In the data rows, 128 means zero.
Every row has a hidden score from 0 to 30. What is each row's score? 15 is about the middle. The score is a weighted sum of the row's numbers plus the product of two more (or one squared), each taken from its middle value.
[114 126 108 156 152 132 112 124 135 156 105 131 100 122 112 121 111 141
 132 107 134 143 140 118 125 106 107 123 148 141 121 104] -> 17
[104 106  93 109 131  93 111 121 108 102 129 130 119 107 133 135 120  94
 119 109 128 107 100 116  92 126  94 130  65 115 132 107] -> 16
[133 132 156 157 120 161 173 119 137 168 112  95 111 118 134 121 154 134
 115 145 150 153 144 117 159 146 119 121 138 154 128 106] -> 17
[146 142 117 148 158 119 131 120 121 136 144 143 126 152 146 161 165 119
 160 156 130 121 171 141 141 146 148 151 143 121 141 129] -> 17
[152 147 124 103 128  94 128 136 117 115 133 110 154 163 154 145 158 142
 133 143 118 127 120 150 112 162 138 148 143 126 146 127] -> 14
[146 136 145 153 121 150 139 152 144 141 124 118 127 149 126 136 163 134
 129 133 133 134 130 118 116 153 150 145 119 141 151 120] -> 16
[107 166 152 129 151 114 161 107 117 119 124 129  95 118 118 134 147 157
 130 135 150 127 129  84 100 151 116 142 115 119 107  84] -> 19
[138 122 150 104 117  89 109 117 104  87  98  87 113 141 147 102 147  94
 102 147 130  99  99 118 117 130 153 129 100 107 124 125] -> 14
[157 159 170 116 135 113 170 134 124 114 158 137 121 142 155 130 149 124
 152 168 139 148 135 130 109 156 146 160  99 125 131 136] -> 18
[138 128 103 150 116 143 121 120 141 161  92 117 116 134 118 100 126 109
 125 116 128 186 168 120 150  99 132  97 144 173 116 127] -> 17
[124 136 137 122 137 124 146 121  93 160  81 164 127 122 116 109 128 162
 118 133 169 150 170 106 122 139 108 129 147 119 118 112] -> 17
[119 122 119 149 119 161 122 126 139 160 104 106 128 107 133 111 124 105
 126 108 133 122 136 116 133 104 108 123 128 160 109 132] -> 12
[160 158 160 122 147 138 148 148 115 116 165 139 139 135 155 146 147 138
 131 143 158 164 124 174 123 164 143 157 151 114 139 151] -> 15
[133 131 123 151 107 116 132 116 124 110 113  99 111 116 109  99 108 103
  96 114 109 101  91 111 119 111 123 106 128 160 121 101] -> 15
[147  99  82 156 131  93  98 153 104 114 133 135 129 136 145 140 116 103
 151 109 118 111 103 127  97 106 126  93 100 102 147 149] -> 13
[114 136 128 111  99 129 126 117 109 112 100 132  93 139 151 112 124 128
 119 125 140 142 139 121 137 137 124 115 134  90  97 109] -> 23
[104 101 128 151  99 142 111 107 131 130 113  99  93  89 110 111 103 139
 104 109 102 121 120 112 137 114 112 104 108 138  93 103] -> 13
[143 114 139 153 150 150 117 143 143 148 149 152 144 133 146 123 137 137
 155 146 150 143 154 156 150 112 152 108 145 149 158 148] -> 15
[154  87 108 113 137 101  95 138 110 109 144 129 146 155 157 138 113 119
 143 106 109 101 130 134 102  81 169  90 113 122 134 166] -> 11
[132 106 117 105 140 150 119 154 146 104 136 154 169 170 149 125 152 106
 153 137 105 104  92 140 131 102 138 124 100  85 160 144] -> 10
[127 132 140  90 121 102 142 133 102 116 123 122 124 109 117 130 113 124
 116 118 155 125 109 149 117 130 116 128 108 117 130 133] -> 15
[104 142 129 146 114 160 113  94 148 139 100 103 102 117 116 113 104 142
 108 143  95 115 134 106 141 132 101 140 119 154 125  99] -> 16
[128 223   0 159 164 255   0 126  68 196 224 140 244  86  71 131 163 112
 100 255  43   0 255 107 210  90 202 211   7 129 179  12] -> 20
[144 143 169 130 111 111 152 114 119 139  98  99 112 122 136 102 159 118
 110 126 116 144 126 102 129 149 111 156 141 104 117 114] -> 20
[101 116 105 142 127 168  99  97 134 110 106 112  94 114 105 121 113 102
 142 104 120 106 108 100 131 102 118 124  97 182 102 112] -> 14
[126 114 139 155 138 160 142 106 135 132 135 147 117 127 115 147 126 120
 176 116 124 184 144 124 131  93 126 107 132 127 105 133] -> 14
[125 168 133 156 133 144 146 117 128 114  96  86  84 140 145 112 139 143
 123 147 145 157 146 104 145 171 135 151 160 127 115  97] -> 19
[145 137 144 134 115 147 105  89 145 160 117 126  89  88 124 110 106 112
 119 159 118 104 129  86 137 142 107 138 117 153 110 112] -> 17
[122 129 125 143 122 138 140 142 121 119 169 121 154  94 115 156 106 109
 172 114 123 130 110 140  97 115 145 134 120 132 159 150] -> 9
[149 139 150 125 147 161 151 160 136 157 173 139 152 131 153 165 138 157
 158 113 162 148 173 165 160 149 129 137 173 146 168 164] -> 14
[142 101 118 136 108 125 121 152 132 160 132 113 147 147 128 132 115 114
 100 146  92  98 119 146 140 126 154 125 108 133 133 134] -> 13
[136 107 123 108 120 102 108 132 115 115 118 115 110 112  93 128 136 125
 106 118 121 107 107 127 114 122 116 138 113 137 110 135] -> 13
[109 129 139 121 131 113 111 118 141 105 118 110 107 107 112 114 100 109
 111 132 119 106 123  72 110 110 105 112 117 125 112 108] -> 17
[ 92 115 123 132 137 114 109 107 108 119 116 127  94 124 112  95 141 108
 122 150 109 125 114  98 118 129 117  94 121 108  98 104] -> 14
[135 100  83 146  99 138 150 135 155 132  93  92 118 136 123 107 139 121
 116 151 103 107 123 118 144 121 146 118 132 156 145 102] -> 15
[149 115 120 116 127 118 109 114  88  97 139 142  71 120 154 126 135 110
 129 167 107 104 102 102 113 114 144 140 107 102 119 128] -> 23
[133  90 113  88 111  79  90 111 108 101 110 102 105 131 148 103 135  95
 103 134  85 129 109  98 109 105 133 117 112 113 135 128] -> 14
[138 165 199 127 119 136 155 125 120 141 106 144 129 146 173 125 152 149
 114 153 158 151 124 101 151 147 141 157 134 118 133 122] -> 17
[218  54 115  42  71 255 255 100 152  82 186  52 246 242 154 116  47  67
 224 146 213  85 179 114   5  45  77 255 255 157 255 254] -> 16
[155 156 142 133 125  98 135 146 156 122 148 134 156 165 166 147 173 166
 147 175 134 115  98 164 116 134 144 143 133 152 157 131] -> 15
[156 115 107 109 119 136 116 135 113 132 118 122 136 126 144  80 160 107
  87 142 103 115 110 113 142 122 162 138  87 132 149 124] -> 14
[134 131 142 113 110 110 154 110  97 119 120 130 106 129 132 107 118 153
 106 138 138 147 108 116 130 141 118 164 111  92 135 113] -> 17
[112 150 138 132 155 118 131 124 119 118 140 144 139 120 122 163 113 152
 154 145 134 137 110 147 118 149 111 152 132 103 138 152] -> 15
[117 110 120 152 126 167 109 112 141 133 106 126 111  99 123 120 112 125
 119 100 125 153 147 112 153 123 122 138 126 161 144 128] -> 18
[142 149 167 145 166 137 147 149 135 118 144 157 132 147 149 132 133 168
 147 118 144 141 115 151 115 167 129 125 120 141 134 147] -> 16
[125 163 186 110 134 106 158 136 115 141 172 137 145 157 155 142 161 170
 153 175 139 171 151 164 120 166 154 150 165 111 160 149] -> 15
[ 98 133 108 101 117 102 112 108  88 121 104 110 109  99  95 122 104 116
 148  92 126 150 126 117 119 104 115 119 116 122  96 147] -> 11
[164 180 137 115 117 161 141 127 132 168 140 143 159 151 149 122 129 142
 130 144 141 167 144 148 135 128 158 150 158 103 129 142] -> 14
[129 100 119 153 147 158 109 139 162 136 150 150 142 138 106 143 121 105
 122 124 136 134 149 161 138 103 146 123 133 170 151 155] -> 15
[ 99 137 130 117 156 116 137 116 124 150 125 101 115  99 115 126  93 119
 122 109 172 173 133 109 126 121 110  97 128 101 151 133] -> 17
[ 50 124 182   0 255  30 145 115 146 148  26 238 192 160  18 145  91 255
 221 235  84 175   0 242 201 114 109 163 123  56  22 119] -> 15
[104 114  96 119 145 112 117  83 111 124 116 145 108 118  93 118 118 111
 104 120  95 106  98 111 119 131 105 104 114 140 106 106] -> 13
[106 102 114 163 127 163 108 115 144 148 102 100 110 125 120 119 111 120
  95 110 128 143 142 116 131 110 113 115 140 178  97 133] -> 16
[118 109  99 145 137 109 110 139 162 105 133 102 141 107 132 105 127 100
 126 111 105  95  86 117 112 102  98 103  93 166 117 134] -> 13
[132 149 142 114 142 113 143 144  89 119 155 149 122 134 122 154 113 136
 170 154 168 142 120 153 112 134 132 139 100 111 124 158] -> 26
[135 176 160 118 133 104 156 120 104 124 101 118  90 127 144 120 152 140
 136 154 156 137 115 120 105 152 122 151 121 124 133 111] -> 19
[131 164 100  87 255 200 176 175 185  58 213 148 178 215 197 126  38  22
 120 146 110 183 196  24 193 162   0 131 222 223  25  25] -> 24
[140 126 116 114 132 127  99 119 122 136 110 132 130 140 147 124 123 117
 108 130 122 122 129 123 113 104 125 137 126 124 138 122] -> 15
[133 133 142 110 129 133 145 131 133 166 118 134 121 113 129 118 127 134
 122 142 135 145 142  98 127 125  96 146 132 103 108 112] -> 16
[142 116 114 114 152  98  98 129 102 118 166 165 147 140 128 133 116 110
 155 116 107  98 105 148  99 113 127 102  91 130 136 154] -> 11
[119  91 129 123 130 146 101 127 112 119 111 128 137 120 129 114 113 106
 112 117 121 126  84 107 121 109 132 105  96 147 121 115] -> 12
[134  96 116 140 153 139 108 140 120 144 146 147 148 135 144 154 133  73
 136 121 100 133 131 143 139 123 155 147 120 137 144 136] -> 15
[143 121 103 143 150 141 121 158 112 141 143 143 147 127 141 136 141 106
 118 147 131 122 132 154 119  81 146 125 126 147 159 150] -> 13
[139 125 147 101 130 159 143 142 127 145 158 148 168 153 135 139 113 137
 141 151 144 167 138 141 128 127 129 126 152 124 160 153] -> 13
[ 86 118 101 136 125 160 103 103 157 147 119 119 118 130 119 119 100 101
 110  83 125 108 135 100 177  89 122 104 137 141  93 108] -> 13
[126 151 156 103 105 125 145 107 119 112 100 103 109 140 158 102 141 118
 121 143 119 126 102 104 103 139 155 144 104 122 138 118] -> 14
[153 136 138 121 150 139 132 144 140 164 146 149 139 134 159 142 143 154
 155 162 146 137 138 152 146 135 166 139 156 134 144 127] -> 14
[168 125 141 116 167 163 134 163 112 153 148 156 144 139 195 156 134 124
 144 142 141 151 138 153 158 129 152 129 144 138 145 160] -> 13
[111 119 129 101 119 107 111 123 108  97 101 126 129 102 112 114 129 119
  90 125 119 117  99 107 105 119 136 120 123 118 111 116] -> 11
[126 106 116 107 120 142 102  86 114 111 103 133  96  91 104 128 115 100
 124 101 121 113 119  90 119 129 107  91  90 121 116 114] -> 16
[136  90 116 103 134 114 104 133 120 120 145 157 132 102 119 129  89 106
 143  86 112 126 114 165 110 102 130 106  97 128 152 138] -> 12
[152 133 138 147 115 152 149 145 138 150 133 127 139 159 159 126 154 162
 132 150 149 146 139 147 146 152 159 117 158 148 157 151] -> 15
[136 136 156 150  96 153 154 106 147 167 117 111 109 159 159 112 148 154
 105 139 145 147 147 109 135 157 119 146 160 125  87 107] -> 16
[134 124 103 130 133 150 125 125 142 167 107 140 118 121 121 151 107  82
 156 105 134 123 127 135 145  93 130 102 139 128 121 147] -> 16
[184 133 127 109 110 119 109 127  99 130 116 114 128 154 155 107 165 117
 102 138 111 113 105 106 113 153 158 138 104 131 142 127] -> 14
[ 94 115  84 119 183 130 120 127 140 146 104 144 143 117 110 158 111 122
 128 116 132 132 152 161 134 103 117 114 141 131 140 136] -> 16
[110 152 143 118  96 147 124 105 115 115 100 112  92  98  88 103 101 137
 113 105 138 140 130 102 125 126  95 127 132 149  92  88] -> 16
[140 131 136 139 149 139 140 117 129 112 124 174 130 145 148 139 147 147
 165 173 129 146 109 122 138 135 139 146 135 103 148 126] -> 17
[148 132 112 131 140 122 122 139 134 119 158 154 147 107 100 126 124 130
 132  82 140 141 144 161 149 115 136 130 130 121 154 156] -> 14
[137 138 146 134 140 140 145 141 113 109 141 153 168 110  96 140 104 152
 142  79 129 130 124 162 107 111 156 134 119 141 150 171] -> 13
[158 137 137 158 131 159 148 125 137 166 157 142 150 150 104 147 112 142
 153 105 160 151 134 157 154 120 159 129 156 149 176 167] -> 17
[109 106 127 110 133  97 109 103 117 117 117 103 114 123  99 107 111 124
 114 122 101 123  91  96 100 114 114 107 115 115 103 103] -> 13
[ 18 173   0 161 214 136 107 159 165 255 107 128 118 198 130 179 150 169
  76 161 158 255 101  59 110 244  13  99 192  74 115  86] -> 29
[147 105 131 149 112 124  98 149 123 124 158 125 151 132 122 161 119 103
 138 126 104 123  90 152 123  95 142  96 106 159 159 163] -> 12
[101 144 142 101 158 116 121 111 115 111 160 144 134 127 125 130 129 120
 140 136 145 127 125 126 114 136 111 143 120 135 112 155] -> 14
[177 255 184   0 102   7 229 199 255 133  91   0 135 148  36 226 217 119
  99  86 164  65 143 152 186 101 198   4 144 114 125 156] -> 21
[133 121 122  99 130 141 130 113 119 124  91 116 144 116 117 124 110 165
 123 127 170 156 157 118 143 113 122 121 146  81 132 106] -> 17
[108 123 130  99  93  93 105 110  79  86 128 139 104 114 107 118 130 128
 122 160 124 112 109 131 111 152 114 143 122 119 101 128] -> 17
[160 116 152 101 121  95 122 141 111 110 149 165 150 158 135 140 149 134
 148 116 112 106 104 151  93 153 149 142 105 126 146 145] -> 13
[ 97 101 107 104 159 138 111 119 129 141 135 165 119  91 110 146 121 100
 165 114 115 131 137 110 134  93  94  84 155 124  99 144] -> 13
[ 91 114 106 105 139 120 115 108  99 115  85 151 114 110 124 131  88 130
 134 109 135 134 114  93 125 114 106 101 136 126 114 130] -> 16
[137 119 114 132 146 132 106 150 156 142 153 141 144 131 145 158 155 106
 142 116 133 111 123 142 138 128 130 105 137 144 147 157] -> 11
[110 110  94 114 128  93 103 108  94  96 113 112 102 119 109 142 119 113
 113 111 101 130 113 110 113 122 110 120 109 114 124 129] -> 14
[133 163 130 158 129 166 148 104 158 155  99 128 104 115 121 111 139 144
 130 121 158 149 139 107 143 150 112 127 142 171  91 100] -> 16
[148 132 149 119 137 137 154 155 135 151 132 117 138 121 136 122 132 164
 126 148 138 160 141 156 162 136 147 153 145 124 136 136] -> 17
[128 117 121 131 138 146 123 148 140 144 137 145 159 141 124 153 143 111
 135 128 129 139 159 162 171 113 165 128 147 149 144 157] -> 14
[157 145 145 106 108 102 142 109 114 119 115 115 109 150 183 116 150 130
  99 157 135 108 114 125 116 148 151 150 134 111 127  87] -> 17
[ 70 124   0 107 215  53  78 144 250 183 255 180 159 106  79   0  85 160
  67 140 173  87  40 203 106  56 205 127 255  57 173 115] -> 13
[108 127 129 130 131 145 111 117 145 119 151 144 147  96  99 146 111 134
 136 111 131 103 124 155 132 133 118 135 116 168 146 163] -> 12
[105 104 125 150 155 133 117 107 132 111 117 135 101 122 101 128 106 125
 133 141 108 127 109 101 118 134  99 108 128 149 108 119] -> 16
[100 114 132 108 128 113 109 102 115 121 113 110 116 119 103 109 136 122
 128 134 109 102 108  99 108 118 107 121 109 117 124 115] -> 12
[103 104 116 122 109 107 111 107 114  99 115 102 131 118  80 137 108 115
 112 123 116 124  98  99 110 133 142 116  93 106 123 104] -> 11
[ 90 119 123 120 133  96 136  89 106 119 110 114 119 115 109 114 126 122
 133 110 111 117  75  92 107 110 110 137 117  98 119  96] -> 14
[112 106 100 116 120 144 111 134 126 163  95 124 114 115 110 123  92 108
 106 100 132 162 136 127 142 123 107  98 170 102 124 129] -> 14
[153 126 124 140 132 126 131 137 149 140 119  92 152 142 147 109 155 152
 132 159 133 153 118 126 163 149 136 146 136 135 156 120] -> 23
[157 112  94 132 107  91 114 144 112 113 122  91 144 131 145 100 126 123
 116 127 128 113 116 133 117  97 155 107 118 108 141 148] -> 11
[124  99 109 146 162 139 120 139 161 144 158 148 158 142 129 161 113  90
 176 102 104 123 116 155 142 112 141 117 136 146 136 139] -> 14
[169 140 147 113 146 135 163 133 108 140 153 146 153 144 147 136 132 155
 144 157 140 132 128 135 119 164 149 126 129 113 159 164] -> 13
[116 123 111 135 127 152 135 120 146 161 100 136 104 134 109 129 122 105
 135 105 145 143 123 114 155 108  91 105 160 155  93 114] -> 15
[132 137 128 143 104 149 153 161 134 149 149 102 145 105 124 145 119 157
  84 148 166 140 158 145 154 163 111 139 132 166 156 137] -> 16
[107 113 121 139 131 115 138  97 115  93 111 132  96 101  95 122 105 103
 126  98 125 128 128 110 134 107 100 123 111 123  96 117] -> 16
[138 144 163 158 107 162 153 142 157 172 103 103 156 153 156 136 142 145
 103 150 145 159 126 152 151 146 174 129 141 138 167 144] -> 17
[112  95 104 111  94 118 124 102 130 127 109 116 121 107  92 108 109 100
 101 109 107 114 136 123 116  98 113 114 131 115 114 112] -> 13
[111 118 110 100 106 119 114 105 125 113  99 111 123 125 136 111 120  87
  96 119 126 116 141 128 122 121 101 103 119 113 120 117] -> 17
[211 104 166   0 201  69  34  23   0  80 198  28  54  37 131 153 245 176
  63 123 202  49 167   0  95  66  56 179  79   9 150  14] -> 15
[146 113  96 139 171 123 105 143 108 131 162 180 155 111 115 160 118  82
 173 106 106  97 121 167 124 105 155 110 125 135 153 164] -> 10
[107 125  92 133 136 107 105 130 112 134 108 137 114  99 115 130 102  98
 111 112 118 122 119 112 116 116 120 101 136 117 124 102] -> 15
[112 135 149 153 125 150 148 111 137 130 109  98 100 133 132 116 142 144
 100 137 115 121 135 111 131 145 112 143 124 154 140 121] -> 19
[137 132 154 152  94 156 161 148 161 131  99 100 108 134 158  90 145 160
 104 148 147 164 162 116 126 137 157 146 131 146 138 127] -> 18
[116 108 106 142 117 154 122 115 138 134 137 123 126 111 110 129 130 123
 138  95  75 142 125 110 137 107 115 122 133 141 137 133] -> 16
[148  95  91 127 163 103 100 121 128  98 158 171 140 116 108 156 119 131
 154 109 116 129  87 134 106 104 140 122 123 122 152 166] -> 12
[  0 255  99 255  12   0 255 200 112 108 173 187 153 132   0  88  90 255
 189 160 113 122 231  89 255 255 171 169 196 124 112  23] -> 20
[149 139 165 105 159 115 133 143 120  98 145 159 150 156 175 144 144 114
 159 156 117 118 110 148  93 153 137 149  95  94 145 135] -> 14
[102 112 105 106 113 106 119 119 117 122 120 101 136 117 116 112 103 120
 114  98 120 115 106 104 131 105  96 103  93 127 116 122] -> 11
[151 149 143 128 160 132 140 145 126 145 145 141 126 153 148 151 138 146
 165 167 139 141 153 157 124 139 144 155 141 108 155 135] -> 19
[102 133 125 116 155 122 120 104 124 140 135 170 124 121 109 139  95 131
 145 109 142 151 122 131 108  91 109 112 151 139 103 124] -> 16
[ 88 119 129 149 160 107 149 144 140 127 159 151 128 133 133 150 109 157
 163 104 155 153 133 143 124 115 127  85 139 151 120 143] -> 15
[104 106 116 163 124 159 117 122 155 152 121 127 108  98 102 105 127 130
 106 123 144 138 164 113 134 136 127 123 122 161 122 131] -> 15
[134 131 143 144 113 162 149 115 145 137 104  99 106 136 151 102 145 160
 110 157 123 163 153 110 147 152 142 122 154 137 122 117] -> 17
[134 255 184 146  82  46  89   0 170  74 226 184  93 198  65  15 255 220
 103 255 149  71  46 178 129 147  71 244 143 255  18   0] -> 27
[112 145 125 121 102 145 113 110 114 137 105 119  93 108 125 114 107 132
 111 128 128 127 143 120 126 119 110 102 125 127 108 106] -> 22
[ 97 116 123 112 142 121 102 115 119 108 118 146 105 121 141 101 111 126
 104 117 115 114 123  89  92 108 115 113 110 104 109 109] -> 17
[113 158 145 139 126 143 158 115 170 144 113 119 121 114 107 112 129 146
  97 136 168 148 137 120 131 140  97 134 138 144  90  93] -> 18
[ 78 137 158 135  97 176 147 110 127 157 124 104 134  97 120 119 145 127
  95 158 146 158 148 118 147 153 102 154 168 158 109 113] -> 12
[121 128  98 120 129 125 113 119 135 122 106 113 125 105 151 105  91 124
 117 103 101 113 118 101 129 116 127  92 103 100 131 121] -> 13
[117 166 168 133 112 148 160 116 147 165 108 117 118 131 136 111 145 139
 102 158 148 164 163  94 145 133 123 135 143 155 119 133] -> 17
[116 104 121 123 117 107 102 121 110  99 123 128  90 109 142 121 172  88
 128 115  88 119 104 125 131 129 109 136 100 115  99 139] -> 12
[145 106  82 133 142 133 122 154 110 113 136 159 163 152 143 138 140 134
 142 140 128 115 125 142 103 110 144 128 115 124 154 169] -> 13
[121 108 102 139 153 106 106 126 143 116 154 146 144 101  86 127 105 104
 143 111 128  96 120 151 124 112 105  88 107 159 120 166] -> 12
[102  88  97 109 122 112 112 102 116 102 113 119 115 117 101 126 105 109
 105 114 105 135  99 132 103 112 112  97  94 126 104 110] -> 13
[154  81 119 123 117 127  95 155 108 111 128 103 131 152 154 122 125 105
 149 124 110 112 109 138  86 110 168 113 107 118 147 126] -> 11
[114 123 120 148 107 153 130 141 160 130 153  95 135 109 109 138 102 114
 121 128 127 127 148 142 146 133 134 117 127 150 138 153] -> 14
[130 150 140 129 120 124 146 122 129 124 115 129 105 144 107 119 142 168
 103 160 138 167 128 120 122 166 127 162 166 118 144 131] -> 18
[111 138 129 157 125 137 153  95 144 149 133  99 121  99 122 117 122 120
  99 115 136 143 135 111 147 138 116 135 123 150 115  97] -> 17
[190   4 222 122   0   0  88 255  14   0 255 159  56  57 148 149  77  24
   0  67  86   0   0 203   8 195 122 255 157  92 166 182] -> 18
[110 122  92 118 123  89 130  98 112 143  96 104 115  93  87 122  96 117
 118 103 135 147 121 101 126 102 124 116 123 104 104 104] -> 13
[114 121  90 112 131  89  97 123 111 108 136  98 148 123 114 126 104  86
 129 113 113  96  99 135  93 109 106  93 115 104  87 138] -> 10
[138 178 159 158 135 145 145 137 135 143 137 111 108 138 143 145 148 135
 134 153 153 147 130 142 143 157 142 148 151 146 137 140] -> 17
[ 67 113 110 134 151 152 128 102 144 150 120 130 118 105 121 130 109 124
 145 109 143 117 154  84 137  95 111 109 133 146  91 120] -> 14
[117 110 108 110 134  88 109  99 116 107 141 137 120  97 121 136 143 133
 147 144 107 118  94 138 131 106 123 124 109 108 108 117] -> 11
[122 143 134 141 104 140 121 128 139 108 183  87 143 103 113 172 133 180
 103 118 131 176 132 140 134 150 130 122 141 151 119 142] -> 12
[168 113 125 150 123 170 129 156 161 162 114 122 129 144 164 130 130 120
 100 140 142 123 144 125 170 124 143 133 132 153 151 118] -> 17
[109 138 123 147 142 139 156 157 136 132 151 163 141 125 113 159 122 130
 149 105 157 134 162 165 147 119 125 124 134 161 127 144] -> 17
[185  98 121 110 139  99 117 149 110 122 140 127 136 153 170 131 120 104
 137 159 113 112 129 141 107 124 144 153 117 133 150 169] -> 15
[171 136 125 144 133 148 150 143 154 163 144 128 163 150 123 129 137 128
 136 134 149 141 135 152 160 165 138 125 130 160 170 145] -> 16
[140 106 115 127 149 110 115 147 101 109 140 143 150 148 121 139 140 104
 149 134 113  98  93 131 115 113 150 138 106  92 166 156] -> 11
[121 115 112 123 134 116 100 107 108 108 136 136 114 125 108 134 125 131
 118  92 132 107 112 134 103 104 111 101  96 136 108 112] -> 14
[112 148 142  97 121 128 114 121 124 158 109 131 109 159 131 104 149 152
 118 144 141 147 155 104 100 142 117 151 168 133  92 110] -> 15
[140 123 132 126 108 118 122 129 113 102 145 121 126 150 150 115 160 123
 134 148 126 132 135 146 130 142 125 162 106 106 139 150] -> 14
[145 108 105 151 126 148 129 115 153 150 137 144 127  93 108 125 104 106
 133 103 121 141 138 135 154 112 137  84 141 126 134 156] -> 12
[113 148 155 166  96 144 117 107 135 126 143 108 108  95 134 129 137 134
 128 144 125 125 104 123 131 128 108 146 126 129 100 128] -> 13
[156  85  82 144 151 144 123 145 124 130 145 160 155 143 133 145 123 106
 142 135 123  99 119 155 111 109 143 127 109 127 151 152] -> 13
[158 149 156 129 123 142 174 149 139 148 117 117 143 158 138 107 150 159
  98 144 158 154 154 125 156 152 148 141 148 118 151 115] -> 18
[148 151 131 167 113 161 160 157 158 168 129  88 152 132 161 129 155 144
 129 144 143 164 177 165 153 141 146 152 122 148 153 147] -> 16
[130 123  98 116 173 129 121 147 129 128 143 171 147 131 149 159 118 103
 148 114 143 101 122 136 122 104 129 123 100 105 129 133] -> 20
[161 112 121 108 126  94  99 140 113 107 100 130 136 151 162 109 160 119
 111 134 105 135 110 120 123 142 135 137 101  93 137 137] -> 14
[117 143 155 158 140 157 142 135 138 138 174 145 141 108 115 148 119 154
 149 118 176 132 136 160 154 150 122 126 137 139 124 144] -> 14
[138 135 150 117 152  77 165 140 117 147 170 138 172 147 164 150 136 166
 142 154 149 132 153 163 119 157 132 154 146 107 156 153] -> 15
[110 113 110 123 158 117  94 102 112 118 105 124  85 100 113 162 115 103
 149 120  97 103 107 104 147 116 119 112 106 121 111 135] -> 14
[135 109 116 130 152 147  86 141 131 109 131 134 133 126 152 168 127 108
 146 133 113 116 121 131 104 123 116 123  93 118 112 159] -> 16
[152 157 160 122 131 120 124 139 136 161 146 136 161 138 161 134 137 151
 129 146 137 136 127 132 116 165 168 142 130 140 143 143] -> 13
[167 146 160  94 127 131 148 135 107 127 101  91 134 143 147 100 148 147
 107 142 145 136 155 137 121 127 168 137 137 132 166 123] -> 17
[ 79 123 110 128 126 136 126  95 122 132  82 125 104 117 123 114 114 129
 128  98 140 124 129 117 108  86  87 101 117 114  95 100] -> 18
[140 135 140 133 162 137 140 133 127 144 148 149 158 153 168 162 160 127
 174 163 147 144 134 133 131 149 141 131 144 133 151 154] -> 13
[129 120 130 120 115 123 138 159 121 145 116 105 161 127 106 119 112 151
 107 109 155 166 160 141 136 100 134 112 149 117 149 120] -> 14
[115 119 135 132 100 115 116 112 124 123 112 111 126 116  94  98 117 122
 104 108 147 103 121 109 119 113 123 113 101 117 111 125] -> 12
[129 130 136 111 127 115 155 135  98 132 177 142 152 164 164 142 148 174
 170 164 150 174 145 143 138 150 139 158 163 118 148 148] -> 14
[ 19  57 209  52 115  86  19 103 216  43  14   0 101 132  33 255 154  59
   0 183  21 106 166 161 111 255 133 168 120  97   0 169] -> 13
[136 163 134 114 133 143 141 131 104 125 128 107 124 144 155 111 163 160
 146 146 172 166 129 142 121 163 131 165 120 127 129 112] -> 15
[120 110 117  93  95 104 126 120  99 119 135 106 116  99 121 101 122 116
 123 105 121 119 114 138 113 115  88  99  86 113 126 124] -> 11
[120 155 151 118 115 112 140  97 113 122 113 124 122 133 153 121 128 167
 117 145 148 156 138 102 123 145 143 165 165 105 125 116] -> 16
[110 174 150 173  66  79 255 176 193 101 115  22 229 144 158 162 144  21
 121 169 212  11 142  12  54 214  31 187 185  72  84 122] -> 23
[111 170 148 115 112 115 154 124 112 141 147 128 113  99  93 128  95 150
 134 111 142 169 150 130 116 144 117 123 145 127 132 152] -> 16
[141 137 141 108 141 119 134 156 113 119 120 144 133 152 147 147 136 136
 125 158 128 149 127 148  97 157 152 170 101 109 147 146] -> 17
[143 138 144 144  97 163 123 140 147 137 129  85 105 153 149 121 141 143
 131 164 114 135 156 132 158 137 138 152 140 155 158 140] -> 18
[113 116 128 131 104 115 110 120 112 121  94  90 102 112 102 136 119 123
 104 100  89 117 117 125 115 111 117 114  96 128 122  99] -> 14
[110  83 106 126 144 125 108 124 125 119 146 137 141 113 130 127 125  92
 145 109 114 127 132 139 142  89 120 115 106 115 122 132] -> 11
[128 101 118 152 160 154 120 144 147 138 148 180 161 125 120 136 104 105
 139 108 107 124 133 137 154 105 136  94 144 161 160 158] -> 14
